One vector is turned by the same rotation once a step. Each row is the vector after some number of steps, and that number follows the row.
The counts run from 0 to 406.
[ 15  11 -19   0  -8  12   0  12  -1  14  14   5   4  -1  -4   6 -14  20
   3 -23   1  14 -16   3  -9  -3  -8 -11  24 -31   7 -20 -11 -13  35   9
 -12  -7 -29  -9 -42 -25  -9 -19  12  11 -24  21  35 -15 -26 -24  33  10
 -33  -3  30   7   4  10  -1  13 -22 -24   9 -15  17  14 -25  -1  40 -16
   9] -> 77
[ 27 -36 -12  22 -16   1  14  40  25 -16  -7 -13 -16  15  -5  -3 -10  -4
  -5 -28 -19  16   9   6 -24 -25   2 -22  22   1  12 -28  11 -15  36   2
   7  -5   6 -23 -26  -4   1 -23 -26  15   4  27  11  -4 -10 -32  13 -23
 -17  -7   3   7 -23   3  17  -4   6   9  18   2  14   7   2  11  47  12
   8] -> 362
[  4  -7   0   3 -18  -9  19  34  -3 -14  -9  15   8  -1   9  -6 -18  26
   3 -49 -20   7  17  -3 -25  -5  15 -12  29 -30   7 -26 -13 -16  68   0
  -3 -21   4 -14 -11 -14  -6  -9 -16  16 -22  18  18   4 -12 -20   0  -2
 -26   1 -11  -4  -7   6   4  -7 -17 -12   0  -5  10  27 -13   2  33   4
   6] -> 168
[ 10  -1 -19  10 -10   1   1  37 -12 -30 -13  -5   5   5  -6 -23 -11  21
   6 -12 -12  17   6  15 -21 -24  17 -10  10  -4  10 -37  -2 -27  57   6
 -11   7  -5 -43 -21 -17  15 -18 -18  26   2  27  20  -3 -13 -23  11 -10
  -3 -23  10  15 -12  -3  22  -3 -18  -9  11   3   9  16  -5   1  40   9
  13] -> 394
[  5 -30 -12   4 -26  -6  11  25  20   5  -3  14   3   9  -7   1  -7   8
 -11 -50 -20  17  13 -19 -20 -16  -2  -5  26 -31  17 -16   8  -8  49  -5
   6 -14  -5  -8 -11  -2  -7   4 -16  18 -20  37   2   6 -23 -35  19  -1
 -21  23   0  -2   3  14  -3   4  -2 -19   8  -4  15  16   3  -9  50 -10
  23] -> 338
[ 19 -15  -7  27 -15 -10  17  25  -9  -3 -11  -2  -3 -14 -15 -11  -8  27
  18 -21  11   1   4   4 -29 -12  13 -30  22 -22  -6 -35   7  -8  52  -4
   6 -23   0 -22 -17 -15 -13 -18 -12   0  -1  10  36 -12  -1 -14   9 -12
 -17 -11   0  -1 -24  12  19 -12 -18  12  14 -14  14  33 -21  20  29  32
  14] -> 177
[  2   5 -14  -3 -23  19 -12  18  -4 -17  13   2  -5   4  -5  10  15  18
  -1 -18  -7  22  24  10 -16  -4  -7 -13   5 -35   3 -30   4 -24  46  15
  -1  22 -17 -38 -10 -13   8 -29   9   0 -11  14  23 -18 -13  -9  24  -5
 -15   6   3  17  -9  14  16   7  -7 -18  22  -6  16  25 -15   5  51  -8
  39] -> 241
[ 20 -16   3  17 -21 -10   2   8  29  -1  22   3 -16  10  11  16  -8 -13
   4 -29 -17   4  15   0 -14 -17  10 -23  21 -12 -14 -28   7 -10  52  13
  -3 -14 -22 -15 -19 -16  -8  -5 -15  16 -10  29  -6  -5 -20 -47   7  -7
 -32  11  13   3  -9  11   5  -4   4   4   6   2  17  42 -33   4  34  -2
  18] -> 127
[  5  -2 -12  16  -7   2  -2  32   6 -12  12  -9   9   8   5  -4  -6  29
   5 -28 -11  27   2  23 -21 -24  22 -19  -6   0  10 -35  -8 -32  48  13
 -17  14 -11 -24 -29 -14 -10 -22  -8   1 -10  19  22   3 -25  -2   7 -15
 -29  -7  10   0   4 -18  19   3  -8   3   8  13  20  20  -6   6  45   0
  33] -> 14
[  8 -12  -7  -2 -19   2  -3   0  19  13  23   9   6  12   2  11   1   2
  -7 -28 -12  20   5  -2  -7   3  -6  -7  20 -34   3 -11   3 -12  41   5
   5  -1 -29  -9 -32 -20  -7   3  -3  22 -14  32  -1 -13 -28 -43  23  14
 -22  18  23   6  11  18  -3  14  -5 -19   1 -16  23  34 -28 -12  46 -15
  24] -> 94
[ 14 -26  -2  13 -20   3   9  24  19 -22   7 -11  -6   9   5  -7 -19   6
  -2 -34 -21  11  17   7 -20 -22   3 -21  10   3   4 -36   7 -33  55  16
 -11 -14  -7 -25 -26 -11   1 -16  -3  12 -16  28   8   8 -11 -27  -1 -14
 -20   5   2   0 -12  -4  16 -16  -7  -1  14   8  23  25   4   2  50   2
  16] -> 365
[ 21 -30  -1  15 -24 -14   0  17  20  22  14   8   3  -1  -8  -5   6   5
  -1 -37 -10  17   8 -14 -22 -20  16 -12  14 -18  -7 -33  14  -6  55   2
  15 -23 -22  -8  -5  -7 -13   3 -14  -1  -7  22   6   2 -17 -32  17   1
 -28  21   0   3   1  16   8  -1  -4  -9  10  -6  17  39 -20   0  40   1
  29] -> 342
[ 16 -13 -16  18 -21   3   4  19  21  14  -2  20  -8  -3  -1  26  -2   8
  -5 -39   8  14 -15 -15 -20 -18   1 -19  26 -16  19 -14   4  10  10   1
   5   5 -15 -28 -26  -1 -11 -23 -20   7 -13  32  13 -11 -22 -25  33  -2
 -45  19  10  11   3  12   1  16   6 -11  16  -7  15  17 -18  10  38 -12
  22] -> 108
[ 24   4 -18   4  -2  21  -4  13 -12  11   5  -9   9 -14 -13  -1   2  23
   2 -10   9  16  11   0  -8   4   2 -12  31 -28  -4 -26 -10  -7  42  -3
   2  -2 -20 -21 -32 -15  10 -31  16   9 -16  13  39 -26 -10 -23  20  11
 -15  -1  17  16 -11  17   2   0 -13 -27  10 -23  21  34 -32   7  43  -7
  21] -> 71
[ 15  -7  -4  21 -31 -19   2  19  11   0  -1   5 -17  -9  -5   2  -7  -1
  11 -29   5   4   3  -8 -17 -36  24 -18  18  -9 -13 -46  12  -7  51   5
  -6 -15 -29 -27  -6 -11   2   1 -20   2  -2  19  15  -5 -12 -27  25 -11
 -35  -8  11   2 -10  12  23 -12 -13   8  19  -9   9  41 -31  12  20   7
  20] -> 144
[ 18  -8 -27  12  -8   8   6  43  -6   4   2   9   7   8 -11  -6  -3  33
  -3 -35 -10  20  -6  14 -28  -9  -8 -12  12 -25  25 -15  -3 -16  31  14
   9  10   2 -18 -19 -17  -6 -32 -10   6 -18   9  35  -5 -22  -5  29   0
 -24  -7  -4   8  -2   5   5  20 -24 -18  14  -3  12  -5   8   4  54  -3
  19] -> 214
[ 26  -3 -11   5  -4  17   9   9   1   7  -3   3  -1  -9 -14   6  14  29
  15  -9   6  11   4   4 -18  11 -10 -27  36 -36  -6 -21  -4  -1  28 -12
  14   1 -12 -25 -35 -11  -6 -38  -2   2  -2  18  32 -38 -13 -18  19  10
 -11   5   7  10 -12  19   6   9   1 -15  13 -29  15  34 -42  18  37   3
  17] -> 69
[ 27 -13 -22  18 -11   4   4  22  19   1  12 -14 -17  -1   3  12 -12 -14
   3 -20   5   9  -1 -10  -4 -30  -4 -11  20   7  -4 -35  10 -12  31   7
  -9  -4 -27 -31 -28  -6  14 -20  -3  11  -6  28  15  -6 -17 -45  33  -4
 -29   3  22  10 -13   7  15  -4   0 -12  13   3  14  29 -20   6  47  -6
  19] -> 116
[  7   5  -6  13   1  13   3  17  20 -11   5   5   3  16  18  21   2  20
  -2 -13 -11  20  -3  20 -18  -1  21 -28  18 -13  13  -9 -16  -5  27   5
 -13  26  -4 -23 -54 -15 -11 -33 -15  16  -3  32   7 -18 -34 -16   2 -13
 -34   0  18   9   0  -4   0  17  20   4   3   0  29  21 -28  11  40  -9
  23] -> 261
[ 13 -38  -1  13 -29 -11   9  17  27   9  -5  21  -2   5  -8  11   4  11
  -1 -45 -11  17   3 -14 -29 -12   1 -20  19 -28  13 -17  13   1  36  -5
  19 -18  -4  -7 -19  -3 -24  -1 -24   2  -9  34   1  -3 -22 -26  16  -2
 -30  25  -4  -2   5  17   7   8   5   3  11 -11  18  26 -13   5  41   7
  26] -> 340
[  3  -8 -12  11 -13 -12  14  28 -12  -5   1  -2   7  -8  -8 -12 -29  32
  13 -38  -8  11 -12  10 -25 -12   7 -18   5 -20  10 -27   6 -27  58  12
 -12 -20  -8 -11 -27 -24 -25   3  -7  10 -15  23  31   4 -16 -14  17  -3
 -25 -13  14 -10  -2   0  17  -4 -35   2   9  -4  13  11  -7   4  38  12
  12] -> 184
[  2 -17  -3  18 -24 -11  20  33  19 -17 -24  11   5   7  12   6 -20  17
   0 -38  -3  20 -10   3 -22 -23  26 -22  21  -1  24 -19  -5  -3  37  -8
 -11  -5   1 -22 -35 -10 -11  -2 -36  20  -5  36   7   4 -22 -21   9 -15
 -39 -15   8  -2   0  -6  15  -4   0  15   7  -7  16  24  -7  11  29  10
  11] -> 153
[ 16   9 -21  16   0  17   6   8   2  13  -2   4   6 -13 -11  19  -9  33
   9 -20  14   9 -15  -3 -20   4 -11 -26  29 -26  14 -15  -3  -4  22  -1
  -5  -6 -11 -21 -46 -12 -18 -40   5   6 -13  29  37 -23 -20 -17  25   1
 -27   9  23   6  -1  11  -2  11  -2 -18  12 -14  23   9 -25  15  44  -7
  17] -> 75
[ 17 -19   0  29 -11 -20  11  21   1   6 -10  16  11  -7  -6  -1  -8  33
  13 -36 -12  -4   7   1 -39 -10  26 -30  26 -31   3 -26   0   1  54  -5
   7 -24   5 -15 -14 -15 -30 -17 -32  10  -8  18  23  -3 -14 -15   0 -12
 -32   5 -10  -1  -4   6   1  -1  -2   6   4  -1  16  22 -25  14  28  18
  11] -> 171
[ 16  11 -21  12  -2  12   1   4   2  12  10   1   6 -10  -9  14 -13  30
  14 -22   8   8 -18  -1 -14   0  -9 -21  23 -27   8 -22  -8 -11  30   7
 -11  -8 -23 -16 -46 -19 -18 -26  13   6 -20  26  38 -19 -21 -18  26   9
 -29  11  29   5   6   9  -2   4 -11 -21  10 -13  21  16 -27  10  42 -15
  16] -> 76
[  3 -27 -11   8  -5   1  16  33   1 -15 -13   8  12   8 -13  -7  -2  38
   0 -32 -15  19   8  11 -37   9  -6 -22  11 -34  26  -7   5 -19  45  -6
  12   3  18 -13 -24  -3 -15 -13 -22  15  -2  30   9  -5 -24 -17   6   2
  -6   6 -13   1   2  10   8  12  -3  -9   4  -3  17  13   4   2  56  14
  23] -> 198
[ 10  -7  -9  22 -17 -15  -6  17  -2  -7 -11  20  -1  -3  -6   0  -3  35
   7 -22 -10   7  -8  14 -41 -26  25 -29   9 -17  15 -35   9 -10  44  11
  -1  -4 -10 -37 -15 -14 -26 -19 -27   3   7  23  22  -2 -20  -4  15 -23
 -31  -5   4   9   3   2  14   2  -9  14  22   3  10   8 -18   8  24  15
  20] -> 386
[ 17 -40   3  13 -24 -12   6  10  23  17   7  16   0   1  -8   7   7  10
   2 -38  -2  15   5 -13 -26 -15   6 -21  14 -22   2 -28  18  -3  45  -3
  14 -18 -21  -9 -15  -4 -26   2 -17  -3  -7  26   5  -3 -18 -27  14   1
 -31  27  -3  -2   4  16   6   0   3   0  12 -14  17  36 -22  11  35   7
  27] -> 341
[ 19 -18  -6  18 -16  -5   5  29   0 -19 -14   4  -6   6  -9 -14   2  17
   9 -13  -6  17  -7  26 -31 -24  21 -29   7  -5   7 -33   6 -11  34   3
   6   6  -6 -42 -28 -14  -8 -21 -32   8  13  22  18 -15 -12 -14  13 -18
 -13 -28   8  11 -14   3  30  -2 -13  24  19 -16   9  19 -22  16  30  25
  16] -> 391
[ 19 -14 -27  11  -4  14   1  27   2 -14  24 -20  -3  17 -10 -10  -1   7
   2 -14 -17  18   8  28 -15   2 -19 -18  -1 -16   0 -22   7 -38  45  24
   0  15  -6 -22 -28 -18   3 -22   5  14  -6  17  24 -14 -18 -25  20  -6
  -3  -8  11   7 -15   6  18   5 -15 -11  12   3  22  11  -4   3  60   8
  22] -> 224
[ 18  -9 -16  20  -9 -13   9  30 -16  -5  -5 -13   4 -17 -14 -17 -15  26
  13 -24   8   8  12   1 -22 -11  14 -19  22 -15  -2 -38  10 -16  62   4
  -1 -23  -7 -21 -11 -17  -3 -15  -6   4  -9  11  41  -8  -2 -17  14 -10
 -17 -15   6   0 -21   9  20 -13 -23   3  12  -5  12  26 -16  16  35  26
  14] -> 178
[ 18   1  -6  12   8   6  -2   2   2  19   3  12  17  -3  -7   1  13  36
  11 -10  -9  15  -1   7 -23   6  16 -25  24 -41  -1 -20 -11  -1  44  -8
   5   0 -16 -14 -40 -18 -16 -27 -10  10  -1  22  20 -23 -30 -21   6  10
 -12  16  12  10   6  14  -9  16   8 -19   1 -15  21  34 -48   5  34  -9
  25] -> 64
[ 26 -30 -15  24   3  -7   5  24  -5  12   3   4  10  -5 -20 -15  17  35
  11 -19  -8  14   6  14 -40  -4   4 -29   3 -36   2 -24   9  -9  40   0
  26   2   0 -18  -7 -12 -19 -24 -20  -1  10  11  23 -14 -22 -15  12   3
  -5   9 -14   9  -4  16  11  16  -6 -10   8  -9  16  24 -24   7  42  24
  29] -> 205
[ 17 -15 -11   7 -25  -4   7  37   1 -17 -15  14 -10  15  -3 -16   1  16
   7 -21 -15  21 -10  26 -28 -26  16 -21  16 -14  11 -30   0 -13  36   7
   5   3  -5 -35 -21 -16  -2 -16 -34   9  11  17  23 -16 -12 -14  22 -17
 -15 -32   3  10 -10   9  27   7 -19  17  21 -15  -1  16 -16   8  28  14
  13] -> 390
[ 17 -15  -3  17   1   1   5  26  14 -15  14  -2  -7  23   1  -3  -1  22
  22 -22 -30  13  -1  32 -24 -18  13 -29  -5 -15 -10 -37  -8 -30  46  12
  -4  13 -12 -17 -33 -18 -23 -21 -20   0  13  18  10 -10 -28  -9   0 -13
 -19  -4   6   1  -7  -4  15   8   4  11   3   5  19  25 -30   7  39   1
  24] -> 19
[  3  18 -17  17 -12   3  -3   9  -2   3  -5 -13  -5 -10  -8  14  -4  12
  13  -2  22  14  -2  -3  -5  -7  13 -19  22 -17  -8 -30  -2  -3  39 -10
 -16   1 -23 -29 -37 -15   3 -12  -3   8   1  27  31 -23 -18 -23  28  -8
 -28 -13  38   7 -20  11  11  -4   2   2  12 -13  18  35 -39  13  31   3
  23] -> 285
[ 21 -28 -13  12 -31   6   9  28   8  -1  -2   1  -5 -12 -16  -4  -4   6
   4 -39   4  12  14 -19 -20 -30  -4 -11  15  -6  -1 -42  16 -14  47   1
   5 -19 -24 -29  -3   3   7 -16  -2  -6 -15  20  18   1  -4 -26  22   0
 -25  19  -2   8  -5  10  19 -12 -12 -18  20  -6  10  30  -2   8  48   1
  26] -> 348
[ 19  -6  -9  18 -13 -20   8  33  -9   5   1   7  -1  -8  -8 -11 -12  31
  14 -32 -19 -10   9  -2 -32 -17  17 -12  23 -38 -10 -36  -1 -11  66   5
   7 -24  -9 -14   8 -19 -13  -7 -23   9  -3  14  27  -2 -14 -24  13  -4
 -15  -7  -4  -3 -13   9   5   1 -21  -8   2   2   4  21 -26   1  28   9
  11] -> 173
